In the rows, zero is written as 128.
name the system of each run
run 1, ripin (11 x 26)
[[ 93 142 134 154 149 110 122  79 187 111 178  88 132 147 139 141 142 173
   68 102 164 119 151 102 119 160]
 [ 63 125 105 138 118 154 113 102 102 166 110 152 146  77 114 170 173 105
  107  88 133 148 181 103 103 113]
 [147 124 125 114 117 121 150 170  70 167  93 157 163  80 135 116 105  83
  180 166 103 155 120 147 154 108]
 [173 150 132 112 133 104 139 144 164  84 142 115 144 182 143 111  89 156
  157 170  81 129  97 173 161 151]
 [129 114 109 160 151 143 108 107 185  74 150  93  82 191 118 138 153 146
   90  84 123 131 131 135  93 127]
 [ 93  80 105 132 149 148 134 147 103 157 127 116  98  72  96 148 160 113
  108  95 183 114 146  82  84 109]
 [113 128 148  67 108 104 167 132  96 198 113 136 179  83 122 108 107 134
  147 170 141 120 130 101 158 110]
 [140 181 149 151 111  89 130  81 155 115 142 124 179 155 176 114 105 129
  121 161  81 159 127 164 180 142]
 [125 137  86 187 153 158  85 136 156  65 123 138 105 150 142 171 160 117
  130 101  87 136 153 171 106 154]
 [134  71 101 106 152 167 135 198 102 137  96 126  89 131  80 129 141 114
  155  93 145 126 128 128  79  91]
 [144 105 149  76 133  85 179 142 119 158 159  87 139 114 105  85  81 147
  128 154 171 131  85  87 137 117]]
run 2, ded (11 x 26)
[[ 72 109 109 101 125 130 160 156 104 145 120 138 152  62 116 143 155  60
  158  98 126 119 158 122  81 124]
 [148  78 136  68 129 135 171 171 116 142  90 104 129 162 126  97 113 121
  187 156  98 105 108 153 132  84]
 [187 126 136 164 166 111 127 138 154  99 136  76  91 148 127  98 118 165
  104 176 144 127 101 128 182  89]
 [124 179 144 194 156 124  94 129 160 127 145 120 134 100 120 123 162 154
   79  91 177 119 189 130 139 147]
 [ 66 157 147 105 111 122 149 120 108 170 117 152 205 101 127 126 134 102
  142  88 127 166 177 121 115 125]
 [106 109 108  77 121 110 186 142 124  96 128 112 159 112 141 138 109  94
  188 175  65 131  98 147 138 115]
 [157 114 121 150 172 132 132 169 174  58 113 102  67 176 125 109 145 110
  139 143 106 101 102 147 132 103]
 [146 121 133 178 175 128 111 162 140 152 124 110  95 121  91 102 145 136
   77  90 198 152 151  93 118 100]
 [122 149 145  96 111 117 139 139 107 193 140 120 186  55  98 119 127 160
  126 116 167 118 185 130 134 134]
 [109 167 169  89  89 110 160  93 127 115 113 124 180 131 154 113 124 121
  172 162  72 118 129 162 171 106]
 [104 119 115 189 176 117 147 124 154  58 129 103 109 150 179 139 142  82
  133 154  92 142 108 136 146 113]]
run 3, giru (11 x 26)
[[140 119 113 113  99 126 107 106 155 160  72 181  85 158 157 123 145  78
  110 172  78  90 114 116 140 129]
 [157  93 116  94 100 157 123 138 116 141 116 109 116 116 143 142 139 164
  168 151 112  34 145 185 121 152]
 [149 157 173 127 110 146 109 132  97 128 166 121 139 123 106 118 112 194
  136  69 196 101 139 149 104 170]
 [104 145 150 142 133  88 144  95 127 130 181 120 125 102 137 119 104 113
   81 118 190 138  85  54 120 155]
 [ 68 110 101  85 111 122 148  81 129 134 125 165 146 151 153 164 109 110
  126 166  84 153  87  74 131 127]
 [175 129 109 120  73 154  85  98 109 140  91 168 112 161 149 142 125 124
  141 157  58 120 113 178 143 134]
 [196 117 120 144 132 155  91 172 110 121 128 127  77  94 116 135 131 165
  138 147 157  50 128 154 129 164]
 [100 134 164  98 138 132 136 153 138 154 147 138 125 133 104 114 131 161
  115  80 213  81 142  84  87 165]
 [ 91 138 162  95  79  82 162  44 134 152 169 105 155 120 146 109 115 105
   96 114 138 132 110  94 112 137]
 [108 131 112 119 100 140 130  64  94  87 148 137 142 124 156 181 102 149
  145 176  81 155  78 121 159 123]
 [170 137 114 160 132 166  69 149 105 132  89 201  90 173 149 146 112 141
  137 154 113 131 101 136 147 157]]
run 4, semup (11 x 26)
[[ 99 135 152 147 134 165 117 117 142  84  66 148 108 182 164 137 173 113
  156 141  87  95 138 152 147  90]
 [137  73 138 178 158 128 137 149  94 169 117 100 119 118 209 118 130 105
  135 147 173  83 132 138 130 151]
 [136 130 129 129 140 109 131 161 110 175 174 113 170  98 100 113  95 148
  112  73 189 174 149 120  94 162]
 [142 201 138  98 105  85 130 109 171  97 149 150 134 123  64 106 114 120
  101 129  99 176 108 105 144 115]
 [ 95 115  95 119 119 151 127  81 134  66 112 135  93 136 140 177 149 112
  137 170  63 118  94 113 140  97]
 [125  53 112 140 148 168 123 148 127 157  88 105 111 188 174 129 153 130
  145 113 123  87 155 165  98 123]
 [180 127 156 141 144 101 147 182 115 180 138  88 157  86 131  78 113 138
  137 128 176 106 159 161 143 140]
 [ 99 202 150 131 128 115 130 128 116  95 168 151 160  62  76 138 121 135
  122 103 164 166 128  89 135 133]
 [ 85 154 131 118 103 116 122  65 162  94 120 174 104 177 134 136 138  84
   95 124  89 150  93  82 117 126]
 [143  49  76 122 118 134 137 102 125 148 118  94 116 165 182 149 120 116
  136 170  69 124 110 163 126 125]
 [166  98 108 144 171 160 120 206 122 146 118  93 141 133 108 119 128 179
  156 108 146 133 175 183 123 116]]
run 5, semup (11 x 26)
[[169 172 133 168 117 142  71 102 139 105 153 127  93 109  78 136 146 176
   79  94 160 135 140 128 130 131]
 [121 131 108 101  91 129 111 106 125 168  82 183  88  84  98 136 161  79
   97 154 104 112 122  81 131  99]
 [ 82  95 122  58 120 145 161 142 105 158 104 155 168 163 161 148 106 137
  187 153  97 112 120 124 122 139]
 [170 148 170 151 137 140 116 140 125 105 150 106 151 189 166 112 100 192
  154 119 146 109 127 183 141 166]
 [184 150 134 196 119 134  80 113  96 122 146 125  82  67 110 131 134 134
   83 124 175 129 118 121 142 129]
 [ 98 117 107  83 109 139 122 123 112 177 101 183 109 106  78 142 134 100
  102 119 135 151 117  57 102 106]
 [111 121 135  39 104 117 161 118 155 144 117 142 162 191 140 121 101 155
  160 166  84 108 109 129 140 137]
 [158 142 138 161 126 158 104 113 114  79 145 102 136 146 166 156 122 199
  161 143 118  96 136 196 157 152]
 [165 137 135 203 133 160  73 143  91 147 103 154  78 100 118 123 156 117
   96  96 177 121 144 127 125 125]
 [118 116 128  76 112 103 149 146 106 198 114 169 128  94 102 110 104  87
  114 142 155 136  95  58 115 130]
 [ 99 139 134  52 106 124 155 102 139 110 160 130 179 173 122 146  84 186
  158 136 102 142 101 122 125 148]]
run 6, kifab (11 x 26)
[[135 125 113 131 147 142 147 170  98  87 110 116 142  64 130 152 135 118
  197 175  94 103 132 173 159 108]
 [123 156 174 119 133 102 164 150 161  88 146 109 156 156 170  97 120 114
  174 122 125  68 129 172 124 177]
 [104 161 143 154 142  66 142  94 197 127 167 110 144 145 146 102 128 103
   64 107 145 152 139  95 123 157]
 [ 88 138  81 114 147 124 125 107 167 119 135 122 144 100  71 163 148 153
   90 139 101 184 155  88 143  83]
 [138 125 106  70 124 139 145 171 130 139  77 143 152 110  95 130 134 126
  179 169  64 126 149 161 155  84]
 [169 115 141 152 140 106 149 181 131 146 119  93 151 123 169  85 127  87
  162 120 122  98 157 202 124 147]
 [ 99 160 151 191 130 103 129  79 155  87 169  87 140 110 168 128 160 101
  100  91 137 116 156 145 116 155]
 [ 73 183 121 116 134 100 137  92 167  79 150 154 139  89 106 163 134 129
  104 165 111 138 114  66 158 128]
 [122 129 103  54 160 112 160 194 169 136 122 134 159 142  74 120 102 159
  153 156 102 149 135 110 140 118]
 [157 101 127 117 124 114 143 156 152 174 100  92 152 169 129  81 143  97
  136  99  91 148 177 187 110  97]
 [139 130 120 205 124 115 118  93 125 127 125  87 125  72 170 130 169  79
  104 136 108 125 163 172 146 113]]
run 7, fumi (11 x 26)
[[ 97 129 117 156 179 128 141 175 150  63 127 139 100 162 110 126 136  68
  136  87 127 167 106 104  90 118]
 [172  84 135 202 161 122 130 134  94 129 141  79  92 110 185 115 119 118
  118 156 174 111  99 134 146 130]
 [118 116 123  98 133 126 140 108 154 141 168  62 168 120 123 147 128 223
  121 139 139  98 168 147 139 134]
 [101 195 150 135 105 128 115 100 131 141 111 149 170 110  88 122 159 118
  107  86 114 184 179 131 141  84]
 [120 155 111 144 130 130 122 166 113  85 113 180  98  52 116 152 146  59
  151 151 113  93 112 118 125 150]
 [107  83 109 149 185 119 155 166 160  90 153  92 125 180 175 129 122 104
  147 109 129 120 122 146  89 168]
 [179 119 150 186 120 131 106  98  83 152 158  73 138 135 152 113 107 172
  106 106 171 163 128 161 141 121]
 [122 165 122  86 124 127 125 127 134 123 154 124 143  59  53 149 129 202
  117 145 148 121 147 101 151 116]
 [ 64 155 139 127 144 104 162 129 169 107 103 137 138 114 108 112 172  52
  118 110 106 152 153  95 124  80]
 [148 108 120 188 125 140 116 132 100 100 108 125 100 100 191 140 153  66
  154 148 103  85 124 181 128 145]
 [137 113 104 137 167 149 111 166 151 111 165 106 145 167 143 154 108 203
  142 104 143 119 152 167 105 189]]
run 8, kifab (11 x 26)
[[141 108  98  96  88 121 142 111 103 134 159  83 142  65  68 134 134 110
  129  93 106 166 138 155  89  95]
 [176 167 157 152 116 132 129 137 105  57 110 120 109 114 111 105 131 106
  167 148  91 139  98 173 167  73]
 [118 130 151 171 197 126 134 173 173  87 109 122 108 167 178 116 141 138
  138 155 152  67 132 131 155 148]
 [ 60 119 140  97 127 109 151  84 172 176 147 113 160 140 155 130 149 143
   91 112 156  87 171  87 105 158]
 [127 156 114  98  91  98 131  93 112 176 152 137 180  77  91 131 104 134
  100 135 114 203 135 109 143 115]
 [169 143  89 141 145 152 107 185 115  86 114 144 137 125  87 143 114 131
  171 126  74 189 133 181 132 108]
 [130  99 127 140 143 138 141 163 152  92  92 128  85 158 164 112 162  60
  159 125  99  68 126 164 103 135]
 [111 107 153 140 130  84 166  90 149 131 169  61 118  89 165 109 140 109
   95 139 174  71 125 106 124 139]
 [111 190 159 111 114 115 126  81 142 114 166 114 172 113  92 135 119 206
  105 129 145 155 141 106 165 114]
 [126 176 114 120 150 138 106 177 150 142  78 203 155 163 102 128 121 130
  141 139  90 181 148 121 160 117]
 [115  59  76 133 163 135 143 188 129 162 104 120 131 135 156 134 136  71
  149 117 103 133 156 153  86 140]]
run 9, giru (11 x 26)
[[113 104 108 127 139 139 122 154 111 111 161 165 107 140 144 159  96 108
  138  97 161 112  85 103  67 214]
 [147 104 130  58  73 116 140 115 103 167 134 154 104 146  98 106  92  96
  122 110 131 137  71  98  82 137]
 [157 122 127  72  75 130 123  73 123 132 131 115  98 114  91 135 121 180
  108 177 111 101  89 107 155  99]
 [112 153 152 145 118 172  81  79 124 122 110 157 105 144 150 162 154 198
  111 149 152  71 138 108 160 135]
 [110 127 155 164 121 130 116 112 106 169 123 158 133 118 206 132 134 105
  121 126 168  63 140 124 123 199]
 [118 118 119  80 100 106 154 143 102 152 172 145 170  99 147 142  78 119
  159 133 131 111 103 127  97 208]
 [161 153 117  78  80 120 111 104 132 103 175 152 119 155  85 139  80 155
  117 114 108 158  73 121 102 170]
 [152 108 119 129 106 143  99  85 126 105 128 137  43 148 112 144 135 138
   87 145 134 106  67  84 119 115]
 [102  92 143 106 109 169 117 103  92 179  76 156  97 137 154 142 155 147
  132 152 154  62 125  92 134 108]
 [139 152 167 106  79 122 118 100 105 192 121 145 169 102 163 119 118 161
  134 148 146  69 158 149 154 170]
 [130 167 125 130 116 106 117 110 138  98 195 130 153  93 142 160  96 166
  124 135 144 101 115 138 126 221]]
run 10, ded (11 x 26)
[[105 153 119 105  79 144  95  72 154 140 133 153 131 103 133 168 162 165
  107 129 112  59 169 138 125 175]
 [110 116 119 129  86 133 110  77 111 168  88 176 140 179 174 134 129  76
  122 126  69 168 118 133 122 121]
 [159  81  69 152 146 133 117 153  94 115 155 130 105 112 158 167  85 113
  146 157 113 143  79 141 113 178]
 [163 146 148 110 121 156  96 160 131 102 134 163  88 185  98 120 108 165
  140  89 155 101  98 132  91 172]
 [118 132 153 112  88 125 120  58  98 150 149 135 101 118  99 125 121 140
   75 113 174 146  86  57 119 104]
 [113 101 107 106  82 148 112  67 113 160 138 113 128  82 154 176 157 155
  123 149 115  59 155 145 125 154]
 [135 118 118 130 110 155  97 102 125 157  78 172 136 215 178 138 122 132
  140 140  71 148 127 159 140 132]
 [156 118  81 169 150 112 105 142 114 117 162 153 111 125 149 154  78 115
  107 153 128 182  73 104 131 178]
 [146 149 134 110 102 140 100 148 131 100 158 159  96 128  92 136 121 135
  133  73 156  85 119 134  69 204]
 [111 113 161  84  68 148 131  65  78 152 119 143 109 147 105 120 129 124
  118  97 148 140  90  85 103  83]
 [125  76  91 119 110 151 119  79 102 144 132 107 107  91 159 177 134 166
  123 193 117  75 115 125 151 130]]
run 11, fumi (11 x 26)
[[121 105 128  85 160 114 166 162 141 183 124  83 182 113 110 112 120 182
  136 159 144 125 170 123 160  96]
 [142 184 164 115  77  95 134 101 156 144 110 127 153 112 108  81 159  84
  117 111  89 125 170 167 140 101]
 [121 150 104 136  99 154  90 115 137  75 127 177  80 106 122 172 159  91
  128 112 100  83 121 135  90 176]
 [ 89  85 116 155 192 162 132 166 110 108 132 140 121 188 163 151 112 133
  145  97 163 151 111  98  94 150]
 [166 115 164 149 145 109 151 140  78 162 147  86 157 121 159  95  78 159
  139 155 175 157 101 131 173 112]
 [147 157 116  71  95  88 143  95 179 126 160  90 150  89  79 120 126 166
  108 157  95 120 140 139 152 115]
 [ 95 138 102 132 107 140 107  95 160 125  96 149 103 123  96 140 187  74
   89  89  87 149 162 118  96  90]
 [122 101 125 169 152 176 110 178  78 123  83 166  90 112 157 147 150  90
  169 127 147  80 125 134 114 139]
 [132 126 162 126 170 120 151 172 139 117 147 105 164 187 170 106  89 172
  165 127 163 102 120 149 129 175]
 [155 174 153 140  92  89 121  63 132 137 177 109 158 131 129 110  94 155
   82 122 141 182 114 125 150 138]
 [107 126  74  93 103 132 121  98 120 121 140 140 114  51  67 178 141 122
  106 146  98 149 123  91 120 101]]
run 12, ripin (11 x 26)
[[134  83  72 118 135 114 128 119 149 165 117 110 118  81 157 160 140 130
  109 210  93  87 140 125 162 131]
 [146 138 133 135 148 106 131 150 190 171  82 109 146 148 135  86 162 125
  108 145 100 113 197 158 162  96]
 [109 170 146 172 192 108 149 187 157  82 140 111 160 121 115 105 139 101
  138  91 149 165 160 136 128 125]
 [ 59 118 115  89 149 146 167 143 115  80 154 120 169 136 115 172 119 144
  178  95 120 157 124 121  92 130]
 [126  53  92 106 108 130 150  86  87 153 150  81 140 143 148 149  99 129
  132 139  97 183  98 132 113  96]
 [172  98  63 142 143 109 110 122 156 156 140  97 112  90 132 152 120 155
   88 198 101 133 133 134 167 134]
 [126 150 110 119 157 117 122 149 212 137  86 133 119 132  93 112 176 122
   95 150  93 111 185 123 158  93]
 [ 88 143 159 158 174 102 176 173 148  99 117 103 144 113 135  91 156  59
  145 101 145 137 150 124 120  95]
 [ 72 114 134 107 150 134 174 147 105 101 166  93 194 121 153 152 106 153
  189 110 139 129 137 148 113 151]
 [124  86  93 114 116 143 123  88 105 155 147  97 164 171 138 158  99 177
  127 121  96 207 125 145 122 105]
 [166  98  48 154 145 110 103 129 149 142 138 126 100  93 108 154 119 116
   83 173  95 179 116 115 143 124]]

runs to name
run 13 (2 x 26)
[[ 47 126  92 130 144 126 131  84 171 112 154 128 157 154 139 175 146 122
   97  96 102 171 155 104  99 148]
 [144 104 113 178 134 155 115 153  40 154 103 136 138  81 142 140 121  94
  154 122 132 184 128 147 133  97]]
  fumi
run 14 (2 x 26)
[[104 191 166 180 145 148 116 131 137  46 101 160 107 143 135 127 167  90
  146 107 120 118 129 136 138 111]
 [139  81 150 149 173 109 170 174 126 137 107  98 126 169 192  84 114  83
  158 149 142 107 107 139 134 125]]
  giru
run 15 (2 x 26)
[[158 134 115 125 147  97 122 162 206 117 115 155  80 165 135 100 132  91
   96 150 112  79 115 114 121 173]
 [118 139 169 115 117 121 143 131 159 114 142  89 113 118 100  92 168 113
  121  60 165  71 166 147  80 131]]
  ripin
run 16 (2 x 26)
[[150 124 102 144  88 110 108  49 125 162 136 108 138 135 135 133 123 131
   74 141  85 197 129 133 151  92]
 [141 147  87 176 129 157  84 144 104 101 125 163 131  78 146 184 137 123
  152 143  96 115 146 174 134 181]]
  ded
run 17 (2 x 26)
[[147 178 157 124 109  60 152  90 185 115 165  86 139 106 117  88 131 117
   85 143 123 121 129 125 154 126]
 [ 64 106 104 145 167 153 139  99 139  56 148 103 130 156 157 189 139 158
  140 141 105 136 118 115 130 115]]
  giru
run 18 (2 x 26)
[[101 119 156 120 122  87 166  73 148 165 132  88 172 152 188 104 119 135
  111 174 116 132 127 114 176 102]
 [150 142  93 108  65 134 100  80 122 157 114 143 154 100 122 159 138 133
  125 151  51 138 156 178 145 126]]
  fumi
run 19 (2 x 26)
[[180 132 161 159 100 104 126 140 126 141 119 123 109 141 158  72 136  57
  129  94 127 101 129 185 101 156]
 [133  80 113  93 157 119 177 164 109 107 174  61 133  91 101 134  97 163
  160 143 159 116  99 122 119 118]]
  giru
run 20 (2 x 26)
[[113 149 154 154 151 136 117 158  80 140 134 181 126 133 123 124  92 125
  123 106 201 168  89  66 119 147]
 [ 95  72 107 112 140 171 125 117  92 128 129 135 120 202 134 159 105 152
  144 101 130 179  92 100  92 111]]
  kifab
run 21 (2 x 26)
[[165 121 113 143 137  83 142 131 131 123 189  74 110  64  84 107 107 121
   84 120 164 157 105 108 116 127]
 [119 166 155 124 131 167 117 114 135  64 110 118 118 152  74 136 160 179
  143 108 115 142 138 138 148  53]]
  kifab
run 22 (2 x 26)
[[128 172 146 109 139 141  98 135 140 156 105 175 136 143  83 128 121 200
  102 152 151 144 138  76 175 106]
 [120  99 107 116 151 165 116 189  99 200  75 175 158 155 126 133 122 129
  154 109 130 158 164 129 111 121]]
  kifab
run 23 (2 x 26)
[[136 100  97 163 163 103 133 163 146 137 157 104 142  95 187 144 122 112
  132 146 139  84 150 156 117 207]
 [ 92 167 142  98  86 112 136  75 156  90 183 112 143 101  97 140 143 126
  109  73 128 115 140 131  79 161]]
  kifab
run 24 (2 x 26)
[[199 115 138 118 145 150 105 188 110 140 126 131  92 155 104 110  92 196
  143 136 175  98 102 133 133 145]
 [127 158 158  97 118 106 119 100 170 139 145 150 104 176  89 101 115 156
   72 106 165 133  98  59 120 135]]
  ripin
run 25 (2 x 26)
[[ 95 151 119 164 156 146 114 124 177  60  99 153 111 170 166 157 166 106
  139 148  76 102 140 142 145 133]
 [115  89  91 159 180 120 128 175 148 161 119 142 108 157 134 119 125  69
   96  99 148 180 129  87  89 137]]
  ded
run 26 (2 x 26)
[[121 160 179 163 167 107 146 190 132 127 124 145 144 142 147  79 122  76
  142  86 180 131 136 125 112 157]
 [ 56 100 122 158 158 123 152  80 138 111 155  94 149 159 162 150 136 110
  104  99 137 182 130  94 108 109]]
  kifab
run 27 (2 x 26)
[[ 70 119  81 121 113 140 111  75 146 141 106 175 129 141 152 177 152  95
  102 139  69 156 139 100 117 130]
 [160  77  55 119 128 133 114 168 125 159 109 160 100 129 142 150 111  76
  137 147  80 132 108 145  97 169]]
  ded
run 28 (2 x 26)
[[ 77 160 126  97 124 164 118 122 148  75 146 149 143 164  83 166 142 164
  144  66 117 145 146 128  83 142]
 [160 134 171 176 101 109 128  91 108 113 121 117  85 144 158  79 133  56
  104 110 138 138  85 131 123 102]]
  giru
run 29 (2 x 26)
[[118  84 110 137 117 136 106  72 150 158 149 112 104 200 145 138 128 151
   67  87 144 146 125 109  87 142]
 [118  95 107 136  82 152 120  82  55 160 119 134 111  54 135 161 146  88
  120 136 128 128 117 114 119 102]]
  giru
run 30 (2 x 26)
[[143  75 142 146 158 131 141 175 123 139 131 102  89 161 145  92 127  97
  129  78 187  96 117 126  69 149]
 [113  89 134  67 109 107 171 115  97 188 150  86 161 101  94 111 109 136
  123 110 158 158 124 101 104  93]]
  giru
run 31 (2 x 26)
[[109 199 125  97  98 136 103  82 149  89 149 172 146 128  93 169 117 185
  120 145  96 141 116 111 155 147]
 [139 138 133 178 121 138  93  96 147  86 117 162  68 169 180 138 146  98
  105 135 120  88  95 124 123 165]]
  giru
run 32 (2 x 26)
[[135 186 164 127 113 113 131 159 154 101 143 137 136 103  88  96 146  90
  136  61 143 112 159 162  90 158]
 [112 118 158 119 146  89 190 122 148  60 171  63 120 135 125 101 116 102
  136 124 145 126  77 112 119 107]]
  giru
run 33 (2 x 26)
[[ 97  98 136 121 105 131 128  77 136 124 140 136  91 157 189 145 136 110
  116 129 142  56  97 104  93 181]
 [147 131 132  93 101 102 128  90 123 155 179 117 114  96  92 125  96 166
   78 131 176 127  89  69 119 152]]
  kifab
